Rows swapped in pairs by one turn or mirror: which row each one swaps with:
q_280: [ 12  -8 -11  -4  -1  -6   6  21   1   5 -11  11  15   1 -16   5]
q_535: [ -3  -3  12  -4   2   2  -8 -25  -2  -8  -1   1 -10  -7   5 -12]
q_392: [  8  10  -8  -5   0  13   9   5 -20   7   0 -15  -2  15 -17  -3]
q_114: [  1  13 -16   0  -1  17  16 -16   5   4  -4  -9  -9  -3   2   5]
q_899: [  0 -13  -5   0  -2  -9   0 -22  25   3   1   7  -1  -2   3  -9]
q_938: [ 15   2  -9   7 -14  -4   1   7 -14 -11  -9 -18  10   3 -10 -18]
q_299: [  1 -14 -10   1  -1  -5   2 -20  29   2  -3   4  -2   4   9  -3]
q_152: [  3   3  -2  -7  -5  -1  11 -16  -8  -9   7   2   3   3  -7 -31]
q_885: [ 13  -2  23   2  -4   0  -9  17 -13  -4  -7   7   1  -2  -8 -10]
q_921: [ 4  3 26 -4 -3  1 -3  9 -3 -1  3 14  9 22  7 -3]
q_699: [  1  -4   7  14  -6   1 -15   6  -2  -5  -6  -7   1  23  25   1]
q_427: [ 10  -7  -5  -7  -2  -9   2  20  -1   7 -12  18  11   1  -6   8]
q_953: [ 11  -4 -12   0   1  -2   9  20  -1   9 -13   7   8  11  -7  17]
q_739: [ -2  -2   7  14  -1  -3 -16   7  -5  -8  -3  -6   4  22  24   2]
q_539: [10 12  5 16  1  9  6 24  9 -2  3 -5  0  9 -3 12]
q_4: [  5   2  -1  -6  -5   3   8 -18  -9  -7   7   5  -1   3  -8 -28]
q_491: [  0 -12  10  -3  -1  -3 -10 -26   7  -3  -1   5 -12  -8   7  -6]
q_145: [ 16   0 -12   7 -12  -4   0  10 -11  -8 -10 -20  15   3  -7 -19]
q_49: [ 3 13 13  6 12 13  4 11  0 -2  6 -9  2  8 -4 17]
q_195: [ -1   6   4  12   3   9  -3  -2  10   0  10 -12 -13  29   9  -2]
q_177: [  4  -5 -15  -4   8   2   4  16   6  12 -11   7   8  12  -5  19]
q_84: [ 3 12  9 12 12 12  5 20  3  1  5 -8  1 10  0 14]
q_531: [ 11  -4   9  -4  -3  -7  -4  21  -2   4 -16  17  11  -4 -10  -3]
q_723: [ -3  -7   2  -2   0  -9  -4 -25  18  -2  -4   5  -3  -8   4 -11]
q_234: [ 2  2 24 -7 -5  0 -3  9 -4 -2  0 12 10 24  9 -7]
q_667: [  4  -8 -17   9   0  -3  11 -16  28   3   2  -6  -5   6   1  -1]
q_735: [  5  -3 -13   3  -7   0   1  -6 -22  -5  -4 -23   8  -1  -7 -15]
q_376: [ 12  -8  -1  -5  -2  -8  -1  21   0   7 -12  17  12   1 -14   5]
q_402: [  7  -2 -11   3  -9   1   2  -7 -20  -3  -5 -24   7   0  -5 -17]
q_456: [  4 -12  -8   0  -6 -12   3 -19  25   2   4   5  -2  -6   5  -9]
q_293: [ -2   1  -4   3  -2  -2 -13  -9   1 -10 -11  -6   7  20  28   3]
q_483: [  6  11 -10   5   1  23  15 -10   2   6  -2 -13 -14  -2   0  -5]
q_729: [ 10  12  -5   9  -1  23  11  -8   3   4  -2  -9 -19   0  -1 -10]
q_755: [ 15  -8  15   2  -4  -7  -9  20 -11  -1  -6  11   2  -6 -12  -3]
q_669: [  6   0 -16   4 -11  10   9  13 -13  10  -9   8  10 -11  10  -3]
q_251: [ -2   3   1   2  -6  -3 -13  -9  -1 -11 -10  -5   5  19  26   5]
q_520: [  8 -10 -16  11  -1   0   9  -8  29   9   0  -7  -4   7  -5  -5]
q_796: [-5 -7  1 16 -3 -2  3 -2 16  2 14 -8 15 -6 19  3]

q_539 is swapped with q_114
q_723 is swapped with q_531
q_483 is swapped with q_84
q_953 is swapped with q_667

Rows swapped in pairs by one turn or mirror: which row each one swaps with:
q_680: [ 15  11  12   1   2  16 -15 -14  -2 -18  -5 -11  21  -3 -20   7  18  19]
q_694: [ -9   6  17  11  14 -17  25 -15   8   9  -1  15  24   5 -16 -14  21   6]
q_213: [ -2   9  22  -9  29   4   1 -25   3  16  -6  15  34  -3 -26   6   2  16]
q_651: [ -3  -5   9  18  15   4  -5 -14   8 -13 -15  17  10   7 -15   8  29 -18]
q_201: [ -6 -11  10  22   5   3  -9 -11  16  -5 -12  12  11   9 -18  10  25  -7]
q_83: [  5  19  14   3  11  21 -12 -17  -3 -22   4   1  24   3 -29   8  14  22]
q_398: [-12 -11  -2  18  17  11  -5  -5  10 -10  -9  11   9   6 -15   8  28  -9]
q_641: [ -7   3  21  10  17 -19  26 -10   6   6  -4  10  18   7 -15 -12  24  14]
q_919: [ -9   8  19  -7  29   9  -2 -24  -3  16  -9  12  34   2 -22   8  -1  17]
q_857: [ -1  -4   6  22   7   1  -2 -19   9  -6 -20  11  12  18 -17   7  30 -10]
q_238: [  0   9  21  -7  32   4  -3 -27  -3  14  -5  14  35   3 -23   4   5  22]
q_991: [  0 -14   7  18   6   8  -3 -12   9 -11 -18  10  11  10 -15   4  26 -13]
q_164: [  9  19  16   5   8  21 -11 -19   2 -20  -7  -9  20  -1 -26   3  23  17]
q_647: [  0  11  19  -9  32   6  -3 -23   0  16  -5  13  34   0 -25   6   4  21]
q_144: [ -6   5  19   3  19 -16  24 -10   6  11   2  16  21   8 -17 -12  26   9]
q_676: [ -2  -5  -3  -1  29  -3  25  -6  -4  -3   2   0  38  -3 -16  16  14   6]
q_246: [-14  -4   1  27  19   8   1 -12   8 -14 -15  12  13  10 -20   9  28  -8]
q_780: [ -4  11  17  -3  32   4  -1 -23  -2  15  -3  14  34  -2 -26   9   1  22]
q_29: [ -6  -5   3  23   9  10  -7 -18  12  -4 -10  15  10  12 -13   7  34  -7]
q_268: [ 15  18  15   6   1  19 -12 -21   0  -9  -9  -9  21   3 -22   0  15  20]
q_813: [  0  -5  28  -5  24   8  12 -13   5  -7  -7  17  18  -9  11  -2   4  16]
q_91: [ 12  18  20   7  16  22 -15 -14   3 -18   0  -7  26  -4 -24   4  19  23]
q_351: [  4  -7  32  -5  22   6  13 -16   3   0  -8  16  24  -9  13   4  11  14]
q_24: [  8  24  16   7   7  20 -10 -13   8 -17  -6  -3  21  -5 -31   1  22  19]
q_486: [  3   1  34  -6  23   8  16 -16   2   0  -4  15  21  -4  10   3   2  15]
q_54: [ -4   0  13  22  19   8  -7 -10  12  -8 -13  15   8  11 -23   5  32 -13]
q_982: [ -2   0  34   1  28   6  17 -17   0  -3  -4  18  20  -7  10   0   7  17]
q_585: [ -3  -5  -4  -1  28  -4  29  -9   3   5  -2   3  35  -2 -14  17  18  11]
q_952: [ 14  11  26   7   9  19  -6 -10   0 -26  -4  -4  22  -7 -25   5  14  21]
q_373: [ 11  18  24  10   4  22  -6 -24  -2 -12  -7  -7  24   1 -27   2  16  22]
q_197: [-10  -5   4  24  12   5  -1 -20   7  -2 -14  12   6  15 -16   7  36  -5]
q_734: [ -1  -4  -1  -3  24   0  25  -8  -3   5   1  -1  41  -8 -11  15  20   8]
q_239: [ -4  -2  -8   2  25  -3  23 -14  -3   6   1   2  38  -1 -13  18  20  16]
q_848: [ -6  -5   5  27  15   7   0  -7  12 -11 -12  19  13   6 -17   5  31 -11]
q_794: [ -5  -3  -4   2  27  -5  24 -14   4   5   3  -3  37  -6 -11  17  18  11]
q_967: [ -5 -10   8  27  17   7   4 -14  15 -13  -7  14   2   7 -22  -1  25  -7]
q_17: [ -9   4  23   9  19 -13  25 -12  11   5   1  17  22   9 -14 -14  21  10]
q_788: [  5  -3  32  -2  22  10  17 -16  -1  -2  -6  21  26  -2  10   0   7  15]
q_691: [  2   6  35  -2  24  14  20 -20   3  -1  -2  13  20  -5  11   1  11  16]
q_159: [-14  -9   3  24  19   3   0  -8  10 -16  -9  14  12   2 -18   6  29 -10]
q_589: [ -4   0   2  -4  30   5  29  -5   3   7  -1  -1  29  -3 -16  23  21   7]
q_178: [  2  -4  36   3  20   8  17 -21   3  -1  -5  15  24  -2  10  -2   4  15]
q_988: [ 18  15  21  14   4  20  -7 -22   1 -15  -2  -6  26  -1 -27   6  19  19]
q_490: [  9  11  21   6  16  25 -10 -11  -3 -24  -1  -3  23  -7 -23  -1  15  24]
q_479: [  7  18  21  11  13  23  -9 -15  -2 -23  -6  -7  17  -3 -20  -1  15  26]
q_16: [  1   3  35  -7  22  12  20 -11   7  -1  -7  15  15  -8   7  10  10  16]
q_314: [ -8   5  20   9  15 -17  25 -11  11   8  -1  16  22   7 -16 -13  22   4]
q_650: [ -9  -1  -2   2  31   0  27 -10  -1   3   0   2  39  -4 -16  15  18  13]
q_192: [ -4  -3   6  23  13  10  -2 -15   7 -12 -17  13   5   8 -20   5  32 -13]
q_181: [ 16  16  12   1   9  21  -9 -15   4 -20  -4  -8  24  -5 -25  -2  21  19]
q_76: [ 16  10  18   8   1  20 -13  -8  -1 -11  -2  -5  23   4 -28   4  18  22]
q_316: [ -5   1  -3   4  30   2  29 -15   2   5  -3   6  34  -4 -14  23  24   9]

q_351 is swapped with q_734
q_83 is swapped with q_967
q_16 is swapped with q_589
q_29 is swapped with q_988
q_680 is swapped with q_991
q_813 is swapped with q_676
q_857 is swapped with q_268

Rows swapped in pairs by one turn or mirror: which row each one swaps with:
q_254: [-17 -21  16 -15   2   4  27  -6 -16  11  13   2  -8  -7  -5  -3  -8   7]
q_20: [-19 -11  19  -1   7  20  15  -4  -2   4   4   6 -12   3 -18   1 -20  -6]
q_383: [-16 -14  -6 -19   7  15  14  -2 -13   4  12  -4  -9  -2  -7 -11 -14   4]
q_954: [-18 -18  12  14  -4  26   8   0 -14 -12  24  20 -11  11 -16 -14  -7  10]
q_350: [ -1  -9  32  -3 -14   3   0 -12 -14   6  14   1 -19  -3 -13  -6   5   0]
q_38: [  6  -9  -5  23   8  11  24 -25 -20 -15  25  -6 -21  -1 -12 -14 -10  20]
q_226: [-13 -26  21  11   6  27  22   2  -5  15  19   4 -10  -1  -8  -6 -20  -7]
q_586: [-16  -2 -18  29  -3  17  17 -10 -11   4  28 -11 -19  -6 -11 -12 -13   5]
q_345: [  1 -13   4 -22   4  21  11 -12 -17  10  45  -3  -7   3  -9 -12  -2  16]
q_385: [-10 -12  21 -11   0  27  15 -14 -14   8  52  10 -14  -9  -7 -18   2  17]
q_633: [  3  -4  28 -14  -4  18  13  -6 -12   4  19  24 -17  -8 -13  -4 -12   8]
q_95: [-32  -6  29  15   6  23  16  -7 -15   1  41  -3 -14   6 -16 -18  -1  15]
q_155: [  7  21  12   7   1  31  34 -12  -5   4  11  -9 -21  -8  -4 -14   1  15]
q_556: [ 10   5  22  24   1  14  10 -18   0  22  33 -13 -19 -13  -5 -12 -14   0]
q_287: [ -6  -1  -4   1  -2  11   1 -11 -11  -6  32  20  -6   1 -11 -16 -22   5]
q_191: [  0   6   5   7 -10  13  22 -12 -12  13  -3  -4 -15 -11  -7 -24  10  16]
q_703: [-16   1   4  19   3  22   4 -13 -13  14  34  22  -4  12 -21  -3  -4   9]
q_743: [ -7 -19  11  10  -1   5  -5 -30 -20   1  39   8  -3  -4  -9 -11  -1  12]
q_747: [  2  -5  26  29   0  30  13 -21 -10  10   6   7 -13  -2 -11 -21  10  13]
q_292: [-12 -13  16 -12   1  24  16  -6  -9   1  32 -25 -19   3 -18   3 -13   1]
q_849: [ -6 -11  29 -23   5  21  23  -5  -9   0  32   9 -15  -3  -5  -6  -6  10]
q_196: [-11 -16  14  39   5  22  24 -15 -15  12  32 -17 -15  -4 -15 -14  -1  17]
q_904: [-10  -7  35   8   2  21  15 -15 -15   5  47  20 -10  -4 -11  -5 -10  10]
q_671: [ 14   2  11   6 -14  28  25 -22  -5   3  20 -12 -26 -18   1 -23  -8  11]
q_325: [  6   1  19 -19  -2  20  13  -9 -17   7  28 -19   0  -6  -5 -15   5  13]
q_818: [-15   6   6  21  -1  18   8 -23 -10   9  43  19  -8   9 -19  -5   4   6]
q_211: [ -1  17 -11   6   6  23  27 -22 -12  14  26  -5 -27   1 -15  -2   4  15]
q_741: [ -9 -25   6  -7   0  21   2  -8 -16  -1  18  14  -4   5 -18   4  -6   4]
q_902: [-28  -2  22 -12  -1  25  29 -20 -15  -4  30  13 -13  -2  -5  -5 -13   9]
q_983: [-13  16   8  -6   3  14  28  -8 -10   7  19  -8 -32  -4 -18   6   6   5]
q_555: [ 10  -6  -9  22  -1  29  17 -17 -14   1   0 -11 -11  -1 -15  -4   1  12]
q_934: [-26 -17  16 -14   6  10   4 -11 -14   1  17   6 -17  -1 -13 -21   1  16]
q_129: [ 19 -10   7  32   2  19  17 -21  -9   2  14  -1  -9  -4  -3  -2 -17   4]
q_773: [  4   3  13  12   1  33  41  -6 -19  -4   7 -11 -12  -7  -9 -15  -9  22]
q_924: [ -1  15   0  17   5  30  35 -20  -7  18  34  -7 -22 -16  -5  -7  -7  11]
q_873: [-13  -8  20  20  -4  16  -2  -9  -4  25  39  13  -6  -5 -15 -10 -10  -1]
q_202: [  5   5  12  32  -4  33  30  -4  -8   8  34  -9 -21 -12  -8 -20 -11  12]
q_89: [  9 -11  22  14   0  25  10 -19  -9  -2  -3 -13 -11  -2 -14 -23   3  15]
q_128: [ -1  21  18   4  -7  27   3 -27  -8   5  17 -14 -14   1 -21  -7   8  10]
q_43: [  2 -23  -3   2  -1  11   3 -12 -10   4  46  15 -17  -9 -11 -12  -8   8]
q_389: [ -9   5 -14  28   8  23  27 -24 -17   1  30   0  -5  -4 -10 -10  -4  18]
q_459: [  0   4  -1  11  10  13  19 -22  -6  16   0 -19 -14 -14  -2 -12 -13   8]
q_935: [-17   2  13  14  -6  17  28  -3 -18   2   6 -27  -6   2  -8  -7  -7   3]
q_255: [  3   1   1   0   6  11  12 -30 -16   1  -1  -3 -19  -6 -10 -12   9  16]
q_449: [ -9   9  17  16  -6  34  23   2   1   7  21 -17 -30  -8 -13 -14  -9  -4]
q_929: [ 14 -24   0  28   3  22  16 -10 -15  11  35 -14 -15   0 -14 -11  -7  16]
q_670: [  7 -22  -3  23   1  20  19 -11 -11   8  48 -17 -13   0  -9 -13  -8   6]
q_674: [ -6  -5  47   0   5  23  12 -25 -13   2  32  -4  -5  -3  -9  -5   1   6]

q_954 is swapped with q_129
q_128 is swapped with q_292
q_904 is swapped with q_202
q_586 is swapped with q_743
q_449 is swapped with q_674
q_849 is swapped with q_155

